In the data rows, 128 means zero.
Each row below has a hidden score, from 0 to 30, with 15 about the middle. What is it? The score is a weighted sum of the row's numbers plus the product of two more (or one squared), each taken from its middle value.
[172 159 101  87 149 172  60 159 123 112 104 114 134 144 197 109] >> 14
[159 128 128 111 137 125 124 100 137 102  80 107 124 113 135  90] >> 16
[164 136 134 157 174 118 142 106 103 104 127 183  97 153 142 102] >> 13
[112  91  61  76 139 121 127  78 133  99 110 103 132 165 131 153] >> 8
[ 82 121 124 127 147 104  87 143 136 102 156 101 132 150 121 200] >> 12
[172 149 166 175 190 151 102 127  90  96 115 164 128 124 107 104] >> 18
[135 163 119 161 125 145 157 101 135 142 107 166  86 147 104 135] >> 19
[130 187 110 125  85 155 131 149 136 122 138 138 142  92 101  67] >> 9
[149 152 109 131 151 119 113 107 146 122  99 142 119 126 140  97] >> 14
[206 154 138 162 165 126  97 126 185  84 107 159 133 109 137 145] >> 17
[ 65  95 122 113 155 111 145 147 129 135  76  35 148 145 154 210] >> 13
[131 106 157  90 131 105 121 143 103 118 122  92 166 143 117  98] >> 17
[148 155 103  95 154 170  80 130 142 131 142 118 146 115 112 115] >> 16
[ 60 124 128  98  92  61 110  70 120 139 144  85 154 171 101 138] >> 18
[128 135 182  82 128  67 153  90 115 108 139 117 118 176 197 161] >> 17
[135 137 109 145 140 171 166  94 135  77 138 132 111 123 177 149] >> 7
[140 171 197 131 150 105  70 167 107 125 156  55 131 143 176 160] >> 22
[ 84  86  94  74  72  74 171 105 129 174 168 111 128 110 126 172] >> 15
[167 145 121 191 150 195  87 142 155  68 128 195 150  97 143  79] >> 17
[106  80 122 208 151 118 125 155 139 103 176 125 136 141 115 155] >> 14
[144 144 128 147 161 148  94 138 159 153 147 163  72  89 144  85] >> 8
[ 94 115 102 167 119 139 126 107 122 100 151 100 135 106 119 136] >> 12
[ 63 106 152 134  71  83 184 139 142 177 122 102 130 116  79 152] >> 14
[113 115 149 126  91 151 169 156 160 152 120 169 108  80 169 121] >> 20
[124 110  92  92  93  99 139  81 167 141 139 123 102 217  90 151] >> 28
[145 132 161 185 144 150 129 199 143 104  70 184  94 117 128  79] >> 19
[127 125 136 124 116 175 141 106 156 159  29 132 113 136 144  78] >> 23
[ 99  87 171 106 142  76 110 137 110 174 152 128 135 143 129 220] >> 19
[ 96  68 152 108  97 140 189 129 187 174  99 165  85 102 120 155] >> 14
[157 137 178 151 123 152  97 161 130 133  86 198 107  96  85 136] >> 11
[142 184  69 102 160 167 135 138 107 138  91 126 102 151 167 127] >> 6
[180 161 121 181 196 149 115 136 174 133 101 178 108 163 141  76] >> 23
[212 150 147 133 100 146  90 176 131 135  82 156 106 120 135  92] >> 17
[154 131 131 125 125 122 132 127 160 136 146 131 120 111 173 143] >> 16
[126  79 150 133 101 149  81 139 153 138  51 113 130 105  49 112] >> 14
[101 146  93 161 137 182  67 139 116  85 155 140 181  91 176 115] >> 11
[139 153 117 167 169 199 107 144 141  93 160 168 102 115 145 114] >> 8
[ 32  95 148 126  93 132 166 141 141 177 123 157  78  84 140 118] >> 10
[189 135 151 170 202  95 141 148  99 128 101 120 135 164  86 143] >> 23
[142 124 147 164 110 138 124 152 149 151  78 154 119 151  58  91] >> 13
[126 147 133  72 135 122 148 164  78 123 147  64 160 189 122 148] >> 15
[171 136 156 144 151 153 112 143 145 108 151 127 127 123 172  99] >> 22
[103 194 104 132 148 203 134 111 138  81 180 119 127 142 139 122] >> 14
[102 122  98 113 118 142  89 108 112 105 134 105 165 157 125  89] >> 10
[117 134 120 150 102 121 139  87 151 175 138  79 173 155 131 140] >> 26
[108 108 149  89 151 118 111 146 112 114 160  73 146 163 139 212] >> 17
[119 139 137 167 158 139 164 101 119 127 190 149 131  96 150 124] >> 13
[187 136 105 112  80 152 111 151 120 131  60 132 124 129 177 103] >> 16
[116 128 127 129  89 153 232  83 162 150 120 145  87  86 124 148] >> 15
[116 104 130 173 114 123 128 150 132 113 151 151 129 152  84 135] >> 9
[146 144 129 176 185 126 129 115 104 145 203 138 133 134 188 121] >> 15
[160 125 145 115 113 151 146  94 114 101 146 116 135 127 106 162] >> 25
[116 107  98  97 115 104 125 118 109 125 100  47 135 177 171 233] >> 13
[118 117 107 166 148 105 177 108 139 119 181 146 100 128 128 116] >> 10
[113  87 117 107  81 143 135  96 170 127 133 177 126 142 124 161] >> 10
[113  94 162 173 125 126 116 170 135 159  96 145 135 116  37 123] >> 15
[103 142  94 159 118 144 116  78 102  69 154 130 118 106 165 177] >> 10
[104  95 175 152 106  95 136 133 159  90  81 135  80 156 139 157] >> 6
[125  90 105 141 124 163 102 116 134 106 115 157 161 124 191 122] >> 19
[ 81 108 155 141  74 144 171 122 177 155  97 149  99 119 130 145] >> 13
[127  93 143 115 107 185 167 122 142 115 138 128  91  79 164 139] >> 9
[127 115 181  94 122 177 183 143  79 123  97 114 101  87 106 148] >> 18
[129 205  86 136 105 112 101 111 108 137 153 124 166 146 114 148] >> 14
[137 100 133 132 144 130  96 134 119  84 156 147 126 137 206 116] >> 13
[ 95 188  98 120 123 142 124 110  79 117 185  51 162 122 148 135] >> 19
[122 156 125 123 163 130 115  94 139  97 142 130 170 121 162 153] >> 13
[112  53 122 122  77 119 104  73 148 115  81 127  77 126 107 151] >> 19
[ 99 111 101 175 130 156 134 110 150  70 173 111  99 141 159 129] >> 8
[ 95  97 136 113 136  99 167 153  78  93 162  90 119 157 122 132] >> 12
[ 90  69 154 106 114 162 135 161 154 141 118 109  99  59 164 154] >> 9
[143 178 138 163 116 167 108 123 185 124 146 128 141 132 159 132] >> 20
[126 148 125 100  83 144 101 117 116 112 128 133 129 104 124  94] >> 10
[181 126  82 163  78 152 134 119 191  92  84 171  82 138  88 168] >> 11
[ 92 161 153  83 148 145 108 144  70 103 122 117 155 130 159 112] >> 8
[184 101 191 115 148 129 153 164 140 129  72 133 103 138 102 139] >> 22
[158 105 140 125 143 110  94 118 133  42  95 140 125 128 116 143] >> 8
[154 116 128  77 134 114 178 166 118  83 165 103 155 164 113 137] >> 13
[172 169 131 161 176 132 128 101 149 134 129 177 120 127 139  92] >> 18
[129 127 153 150 137  77 129 162 116 146 134  89 160 172  48 126] >> 17
[124 163 116 217 180 125 134 106 112 117 148 172 123 127 135  83] >> 14
[147 150 168 137 162  58 130 193  75 150 110 114 135 136 168 145] >> 23
[118 161 106 133  57 153 175  69 139 124 152 143 118  94  75 122] >> 27
[182 158 125 151 124 191 107 127 154  82 131 122 149 112 126 105] >> 16
[135 155 119 161 161 169  97 146 113 110 202 121 132 133 184  83] >> 16
[114  54 134 170 123 116 162 165 120 130 111 127 111  59 172 148] >> 15
[106 108 176  85 142  95  88 154 104 145 163 114 174 154 192 205] >> 19
[132 152  84 175 176 168  96 151 107 109 190 113 157  77 163  86] >> 8
[123 113 127  79 123  86 113  85 161 179 104  62 103 146 177 141] >> 18
[ 71  98 156 113  74 103 207 109 106 193 130  98  95 132  99 128] >> 23
[135 129 183 110 116 131 162 145 203 133 109 178  99  82  75 117] >> 17
[124 106 143 101 164 116 126 131 120 110 105  88 151 167 107 132] >> 17
[108  85 103  83 102 105 153 108 193 125  52 116  99 114 138 128] >> 8
[124  95 168 103 137 100 115 125 100 137  82  97 167 152 122 146] >> 18
[141 169 126 173  87 155  94 120 112 107 139 135 151 140  80 117] >> 4
[127 108 167 173 148 147 140 180  80 140  84 133  94  95 120 106] >> 17
[ 97  43 139  97  87  94 149 115 129 161 114 125 149  92 105 156] >> 15
[109 127 121 169 150  91 133 136 124 115 175 120 166 105 109 141] >> 14
[ 95 118 103 110  91 166 162 115 152 207 133 145 112  92 138 121] >> 14
[151 120 137 101 124  48 112 106 101 130 158  78 144 196 109 160] >> 27
[139 119 136 153 111 123  62 160 158 104 142 127 151 128 117  82] >> 13
[111 109 131 140  82 162 173 140 140 140 112 147 137  72 166 105] >> 22
[132 114 145 160 109  93 138 122 219 102 129 194 154 118  87  54] >> 17
[151 171 156 165 176 116 100 132 103 115 159 129 118 115  97 117] >> 24
[124 169  93 121 140 174 135 118 129  74 148 105 125 124 169  96] >> 8
[117 183 159 120 144 118  96 144  90 136 143 109 108 103 157 128] >> 17
[100 131 105 110 148 115  81 118 151 102 156 130 193 128 170 105] >> 17
[137 144 141 188 155 126 122 170 112 122 180 145 162 129  83  69] >> 19
[ 73  91 106  98 132 129 102  81  88 141  84  67 129 150 149 111] >> 14
[101 151  99 179 143  92 104 120 107 175 166 130 118 109  92 142] >> 20
[162 185  95  99  95 173  73 127 130 106 135 123 173 126 108 114] >> 10
[ 69  80 127 110 119  66 111 111  91 139 185 104 126 171  94 177] >> 24
[ 67 140 113 117 101 151 200  97 124 138 157 117 156 127 146 143] >> 12
[ 66  89 143 107  92  95 117  98 157 139 102 121 151 108 100 176] >> 11
[125 135 136 116 118 120  78 111  92 145 133 112 117 120 113 168] >> 26
[184 161 100 173 163  93 155 146 158  95 174 156 126 110 127 102] >> 12
[113 121  82 144 145  76 188 111 169 177 170 187 103 160  70 128] >> 15
[155 121 140 162 107 146 107 183 144  46 156 158  88 126 140 127] >> 2
[165 118 141 118 142 146 116 202  64 147  86 139 123 159 103 138] >> 13
[128 175 127 155 148 192  84 141 111  99 164 149 154  93 159 129] >> 11
[120  83 116 212 153 129 140 149 121 115 175 120 126 151 108  99] >> 17
[187 134 134 177 181 176 128 130 123 150  98  96 141 136 157 149] >> 25
[133 121 158 112 123 114 139 135 124 142 126  63 135 136 133 107] >> 23
[188 141 127 202 157 134 136 132 157  71 129 165 122 128 135 107] >> 16
[122 104 141 149 152 121 112 181 111 109 101 120 156 123 133 135] >> 18
[143 160 176 160 156 118 166 194 122 129  95 144 134 111 108 132] >> 20
[168 131 130 157 137 159 166 126 134 144 128 170  99 128 123 137] >> 17
[119 129  67  90 105 155 109 142 139  82 124 137 129 154  94  75] >> 4
[154 113 180 110 110 126 161 136 101 123 110  93 166  82 115 208] >> 18
[145 116 141 135 185 144 115 139  82 115 190  78 176 192 121 178] >> 23
[ 61  85 102 110  95 124 212 149 101 137 101  41 142 130 126 158] >> 11
[ 75 113 141 138  65 120 185 114 213 137 146 131 121 138  87 151] >> 11
